Here are some points, each followed by its number:
c(-32, -15, 10, 0, 9, -17, -8, 27, 42, -4, 29, -28, -42, 2) 0
c(-15, -37, 10, 41, 21, -42, 17, -56, -5, -9, 4, -4, -37, 45) 1
c(-26, -8, 5, -1, -26, 23, -14, 28, 5, 41, -13, -20, -7, -10) 2
c(-8, 2, 17, 0, -9, 38, 6, 19, -9, 36, -34, -8, 19, -14) 3
c(9, -47, 26, -22, -28, -4, -32, -38, 0, 3, -1, -23, -21, 5) 4
c(-15, -10, 32, -9, -15, 3, -81, -8, -43, -13, -11, 3, 6, 8) 5
c(-25, 31, -4, -70, -4, 24, 26, -4, 32, 9, -34, 27, -18, -81) 6
c(-31, 4, -6, -8, -5, -36, 34, 16, -1, -18, 8, 49, 43, -29) 7
c(47, 25, 4, 3, -20, 13, 11, -6, -19, -10, -8, 24, -64, 13) 8
c(-11, -29, 8, 3, -34, -6, 20, -19, 27, -3, -14, 3, -22, -22) 9
c(16, 6, 12, 14, 28, 17, 20, -11, 6, -39, 22, -5, 4, 55) 10
c(-13, -35, 23, -9, 37, 16, -8, -55, -17, 16, -24, 0, 4, -34) 11
c(7, 15, 37, -26, 21, -18, -18, -13, -5, 4, -8, 34, -30, -10) 12
c(-15, -54, 12, 25, 28, -42, 13, -59, -1, -21, 5, -5, -28, 43) 13
c(61, 23, -39, 6, 25, -15, -16, 28, -16, -6, -5, 20, -40, -32) 14
c(9, -4, 20, -11, 52, -34, 35, 16, 28, -60, 19, 16, 9, -12) 15
c(30, -7, -20, 27, 74, -27, 32, 25, 5, 26, -13, 2, 1, -15) 16
c(-20, -16, 9, -14, -38, -17, -2, 16, 44, -4, -6, -21, -30, -18) 17
c(46, 39, -1, 2, 7, -4, -11, -2, -28, -6, 22, 46, -37, 19) 18
c(-31, 1, 5, 0, 11, -20, -17, 39, 32, 3, 33, -17, -27, 1) 19
c(0, 76, -47, -13, 8, 37, 34, -6, -1, 10, -17, -1, 17, -21) 20
c(4, 78, -60, -36, -4, 49, 54, -4, 5, 18, -43, 21, 2, -45) 21
c(-4, -60, 14, 5, -41, -34, -27, -25, 26, 1, 15, -18, -21, 23) 22
c(-30, 21, 42, -37, -10, 23, 1, 21, 45, 6, -9, 14, -8, -76) 23
c(-17, -21, 8, -3, -25, 11, -17, 14, 15, 46, -12, -20, -14, -20) 24
c(-13, -53, -22, 18, -47, -33, -13, 13, 2, 52, -16, -41, -13, 24) 25
c(37, 71, -28, 0, -23, 21, -2, 7, -3, 9, -18, 10, 14, 2) 26
c(22, -11, -55, 27, 42, -27, -20, -36, 10, 30, -2, -29, 20, -8) 27
c(-10, -39, 0, -3, -44, -29, -9, 10, 56, -6, -3, -23, -27, -8) 28
c(31, -28, 9, 1, 15, -48, 17, -8, 51, 10, 9, -27, 2, 0) 29
c(1, 45, 29, -69, 25, 44, 3, 9, -13, 29, -28, -18, -28, -65) 30
c(16, 6, 16, 12, 23, 14, 16, -2, 0, -34, 16, -5, 12, 48) 31
c(-33, 20, -26, -7, -16, -45, 1, -15, -47, 13, -7, 48, 44, -49) 32
c(3, 12, 5, 5, -36, 41, -9, -4, -14, -14, -32, 9, -8, -33) 33
c(-14, 59, -37, -10, 1, 21, 23, 10, -1, 20, -15, 7, 16, -23) 34
c(-47, 15, 20, -15, -28, 20, -19, 42, -21, -23, 1, 57, 28, -117) 35
c(-36, -33, -4, -9, -16, -21, 2, 1, 29, 4, 5, -25, -13, -5) 36
c(36, -58, -36, 25, -20, -30, 7, -27, 9, -18, 8, 27, 9, 12) 37
c(-34, -28, -28, -6, 13, 20, 12, 21, 15, 1, 4, -12, 18, -58) 38
c(-44, -15, -42, -17, 5, 14, 22, 15, 11, 1, 5, 4, 19, -66) 39
c(-15, -8, 48, -3, -20, 0, -46, 33, -20, 1, 17, -14, 30, 35) 40
c(-3, -19, 7, 38, 21, -11, 28, -38, -2, 6, -11, -15, -35, 37) 41
c(19, 20, -53, -4, -12, -18, 28, 13, 48, 9, -5, -9, 5, -8) 42
c(29, -32, -27, 7, -5, -11, -39, -8, 52, 19, -24, -64, -25, 2) 43
c(8, -26, 6, -12, 2, -3, -27, -50, 16, 1, -13, -28, -43, -10) 44
c(43, 23, -10, 20, -19, 5, 11, -11, -1, -2, -2, 26, -71, 3) 45
c(21, 10, 12, 15, 27, 18, 20, -5, 1, -35, 17, -7, 9, 51) 46
c(-31, -13, 47, 36, 7, 28, -10, -20, -20, 13, -9, -4, -29, 36) 47
c(-3, -23, 62, 1, -29, -18, -52, 35, -30, 6, 11, -18, 18, 37) 48
c(11, -1, 2, -5, 4, -14, -12, 55, -8, -1, -3, -17, 22, -4) 49
c(-9, -4, 6, 1, -11, 28, -12, 28, -8, 30, -20, -12, 17, -5) 50
c(-8, -30, 23, 5, -4, 14, -24, 8, 12, 36, -11, -55, -22, 18) 51
c(-9, 2, 16, -6, 6, 50, 16, 18, -19, 6, -18, -10, 29, -21) 52
c(2, -44, 1, 4, -33, -44, -29, 1, 23, 10, 7, 3, 6, -5) 53
c(-1, 66, -43, -6, 8, 28, 26, -9, 0, 5, -6, 1, 15, -10) 54
c(34, -26, -14, 24, 18, -36, -16, 8, 7, 15, 34, 8, 15, -10) 55
c(-22, -12, -5, -15, 34, -22, 15, -13, -33, 2, -21, -2, 25, 1) 56
c(36, 33, -29, 20, 8, -22, 6, 0, 40, -20, 23, -6, -4, 46) 57
c(46, 25, 14, -33, 20, -18, -12, -10, -28, 1, 10, 37, -9, -2) 58
c(35, 33, -33, 16, 0, -29, 2, 9, 47, -13, 21, -4, -4, 34) 59
c(29, 72, -52, 5, 18, 39, 28, -35, -1, -14, -11, -8, 0, 7) 60
c(42, -6, -1, -18, 43, -29, -20, -35, -31, -20, 21, 35, -27, 3) 61
c(20, 21, -25, 3, -18, -38, -3, 34, 50, 3, 9, 1, 2, -7) 62
c(-18, 22, -7, 8, 9, -8, -13, 9, 10, -2, 26, 2, 7, 7) 63
c(20, 36, -42, 11, 10, 0, 29, -1, 31, -8, 5, -5, 1, 22) 64
c(-28, -3, -2, -7, -12, -24, 4, 22, 30, 17, 10, -8, -19, -12) 65
c(-23, -53, 3, 0, -10, 11, -18, -3, 18, 44, -11, -41, -31, -16) 66
c(19, 47, -27, 14, 23, 26, 40, -28, 10, -32, 13, -8, -3, 44) 67
c(0, -7, 42, -19, -18, -5, -54, 23, -36, 3, 20, -1, 7, -9) 68
c(12, -16, -2, -32, 10, -30, -4, 12, 30, -14, 11, 21, -1, -24) 69
c(-16, -10, 83, -15, -16, 25, -58, 21, -29, 0, 19, -14, 16, 17) 70
c(23, 19, 0, 16, 31, 19, 25, -16, 6, -37, 18, -6, 3, 54) 71
c(-11, 14, 35, 0, -40, 13, -30, 66, -2, 32, -3, -37, 18, 41) 72
c(-20, -32, 5, -22, -3, -20, 18, 14, 40, -1, 1, 1, 9, -44) 73
c(7, 23, -15, -63, 51, 11, 7, -17, -14, -35, -6, 12, 13, -8) 74
c(-2, -35, 19, -15, -28, 11, -11, -17, -11, 19, -10, -22, -13, 7) 75
c(-23, -15, 41, 22, 17, 53, -18, -37, -38, 1, -27, 13, -4, 7) 76
c(-47, -6, 16, -38, -17, 10, 18, 26, 41, 24, -10, -2, 6, -57) 77
c(-9, 26, -9, 7, -3, -9, -14, 6, 14, -3, 30, 2, 8, 14) 78
Which three points above are nearest to each new point? Their numbers follow each, nearest first.
c(41, 45, 7, -5, 2, 8, -14, 4, -43, 1, 18, 44, -25, -1) 18 58 8
c(55, 6, 1, -33, 29, -28, -27, -52, -19, -23, 4, 30, -34, 4) 61 58 12
c(-41, -12, 48, 29, 12, -8, 6, -28, -16, -11, 9, 12, -28, 51) 47 1 41
c(-6, -10, 4, 54, 14, -4, -17, -24, -12, 11, -28, -29, -44, -6) 41 44 47
c(-45, -10, 16, 4, 3, 28, -8, 32, -22, -21, -2, 68, 9, -89) 35 39 38
c(-23, 10, 0, -7, -18, -15, 9, 28, 16, 19, -9, 3, -8, -26) 65 2 17
c(-55, 1, -43, -18, 1, 25, 20, 24, 6, -2, -3, 8, 30, -65) 39 38 77
c(15, 53, -33, 10, 18, 28, 45, -26, 9, -27, 8, -10, -1, 37) 67 60 64
c(-25, -10, 58, 17, 23, -5, 0, -15, -15, -2, 13, 2, -19, 45) 47 41 31
c(-23, 38, -16, -7, -8, 8, 16, 24, 5, 30, -16, 7, 6, -33) 34 3 50
c(-13, -10, 62, 18, 22, 5, -13, -1, -18, 1, 11, -16, -8, 44) 47 40 31
c(-12, 22, -20, 9, -15, -29, -19, -10, -46, 14, 14, 32, 48, -27) 32 7 63
c(25, -5, -14, -26, 3, -26, 1, -13, 28, 18, 25, -1, 18, -25) 69 55 29
c(15, -3, 2, -4, -1, 27, 2, -11, -12, -1, -11, -30, -15, 5) 75 50 52
c(52, 32, 5, -31, 20, -27, -5, -11, -30, -12, 19, 45, -13, -2) 58 18 61
c(-6, -8, 36, 0, -24, -11, -47, 34, -23, 4, 31, -12, 42, 28) 40 48 68
c(-10, -42, -10, 3, 0, -15, 20, 13, -35, 15, -16, 5, -4, 4) 56 75 50
c(-3, 76, -56, -39, 2, 43, 51, -16, 3, 9, -30, 22, 3, -39) 21 20 54
c(-21, 38, 1, -22, -28, 20, 1, 39, -21, -18, -18, 53, 36, -105) 35 23 6
c(-1, -35, -5, 0, 3, 27, 25, 37, -31, 13, -3, 20, -18, 23) 50 3 52
c(-41, 16, 8, -21, -22, 13, 1, 26, -16, -9, -22, 46, 30, -110) 35 23 39
c(35, 21, 22, -19, 9, 1, -19, -10, -36, 13, 4, 24, -9, 3) 58 12 18
c(12, 24, -63, -9, -14, -10, 39, 10, 41, 10, -12, -6, 10, -16) 42 64 62
c(-23, 3, 16, 12, 6, 33, -24, -28, -37, -9, -14, 18, 4, -4) 76 33 47
c(-14, -2, 5, -9, 40, -19, 17, 3, 44, -34, 36, 8, -7, -6) 15 69 63
c(-23, 44, -8, -12, -18, 13, 15, 27, -3, 31, -31, 8, 14, -46) 34 3 50
c(-21, -25, 16, -15, 19, 15, 15, -38, -14, -6, -28, 9, -1, -42) 11 56 9
c(27, 78, -56, 0, 14, 42, 27, -34, -3, -8, -18, -9, 1, -6) 60 54 20
c(-41, -33, -9, 4, -11, -13, 0, -11, 16, 6, 5, -47, 20, 4) 36 65 75
c(-10, -19, 3, 20, -20, -12, 13, 17, 17, 23, -9, 10, -7, 35) 65 36 9
c(-14, -22, 9, -13, 6, 0, -47, 11, -30, -13, 28, -8, -3, -16) 68 5 63
c(22, -30, -5, 5, 10, 4, -33, -10, 43, 25, -35, -65, -22, 2) 43 51 66
c(-19, 20, -20, -12, 5, -45, -22, -6, -52, 12, 20, 34, 62, -35) 32 7 56
c(30, 37, 9, -62, 54, 33, -5, -43, -32, -26, 7, -6, -20, -20) 74 58 61
c(1, -9, -1, 6, 27, -6, -1, -40, -56, 0, 34, 34, 3, -1) 61 56 58
c(37, -1, -35, -5, -37, -57, -8, 53, 64, -16, -6, 6, 5, -3) 62 42 59
c(-12, -8, 45, 16, -16, 62, -17, -10, -75, 30, -50, -6, -6, -5) 76 3 47
c(-34, -12, 9, -7, -15, -9, 7, 19, 18, 7, 8, -1, -17, -17) 65 36 17
c(-51, 2, -51, -22, -9, 9, 33, 14, 9, -4, 3, 19, 22, -62) 39 38 7
c(24, 35, -36, 16, 14, 1, 25, -9, 28, -18, 13, -5, -2, 35) 64 57 67
c(-30, 25, -13, -4, -8, -5, 6, 26, 10, 22, -2, 2, -2, -21) 65 63 34
c(-41, -3, -6, -26, -16, -26, 36, 40, 20, -5, 3, 48, 48, -47) 7 73 39
c(37, 33, -38, 8, -25, -23, 42, 8, 47, 18, 12, 0, 10, -3) 42 62 64
c(2, 8, -11, -5, -24, -34, -8, 40, 44, 6, 5, 8, 6, -30) 62 65 69
c(0, -8, 1, 33, -5, -11, 27, -18, -29, 15, -30, -25, -22, 35) 41 47 75
c(-32, -28, 14, -9, 28, -12, -15, -33, -25, 19, -1, 28, -28, -30) 11 12 56
c(-9, 2, -51, -20, -11, -23, 48, 2, 43, -7, 13, 3, 18, -3) 42 64 62
c(3, 12, -59, -16, -20, -18, 40, 6, 40, 2, -5, -2, 13, -14) 42 64 62
c(70, -23, -12, 33, -17, -64, -22, 52, -18, -9, 6, 22, 8, 0) 55 49 53
c(27, 21, -62, 33, 28, -27, -5, -11, 17, 40, 7, 2, 23, 2) 27 64 55
c(-36, 2, -12, 18, 30, -11, 27, -24, -37, -26, -7, 17, 9, 28) 56 31 41
c(9, 10, 13, 39, -55, -5, -28, -3, -24, -14, -31, 10, -25, 6) 33 8 45
c(0, -27, 25, -15, -24, 10, -73, -12, -43, 25, -14, -1, -14, 6) 5 68 75
c(8, -7, 11, 4, 14, 7, 0, -11, -63, 0, -21, 7, 11, 3) 56 76 52
c(23, 30, -55, 3, -3, -12, 27, 10, 48, 7, -3, -11, 4, 3) 42 64 62
c(-18, -12, 60, 11, 14, 3, -10, 2, -16, 1, 8, 7, -2, 43) 47 40 31
c(-43, 2, -33, -22, -14, 1, 26, 19, 10, 0, 3, 17, 12, -71) 39 38 77
c(46, -8, 12, -29, 6, -62, -27, -8, 7, -12, 23, -4, -14, -20) 69 58 55
c(-1, 3, 0, 18, -1, -23, 28, -18, -67, 12, 4, 23, 7, 20) 56 41 58
c(24, 47, -26, 9, 19, 24, 20, -25, 3, -28, 13, 0, 9, 31) 67 71 64
c(26, 36, -53, 10, 4, -8, 25, 1, 44, -2, 5, -11, 1, 16) 64 42 59
c(-8, -24, -20, 16, 25, -20, 10, -4, -19, 7, -18, -16, 21, -12) 56 27 49
c(-10, -17, 47, -22, -18, 16, -48, -9, -47, 13, 20, -15, 18, -14) 68 70 5
c(-5, -20, 57, 10, 2, 7, -25, 13, -20, -17, 12, -17, 35, 33) 40 48 70
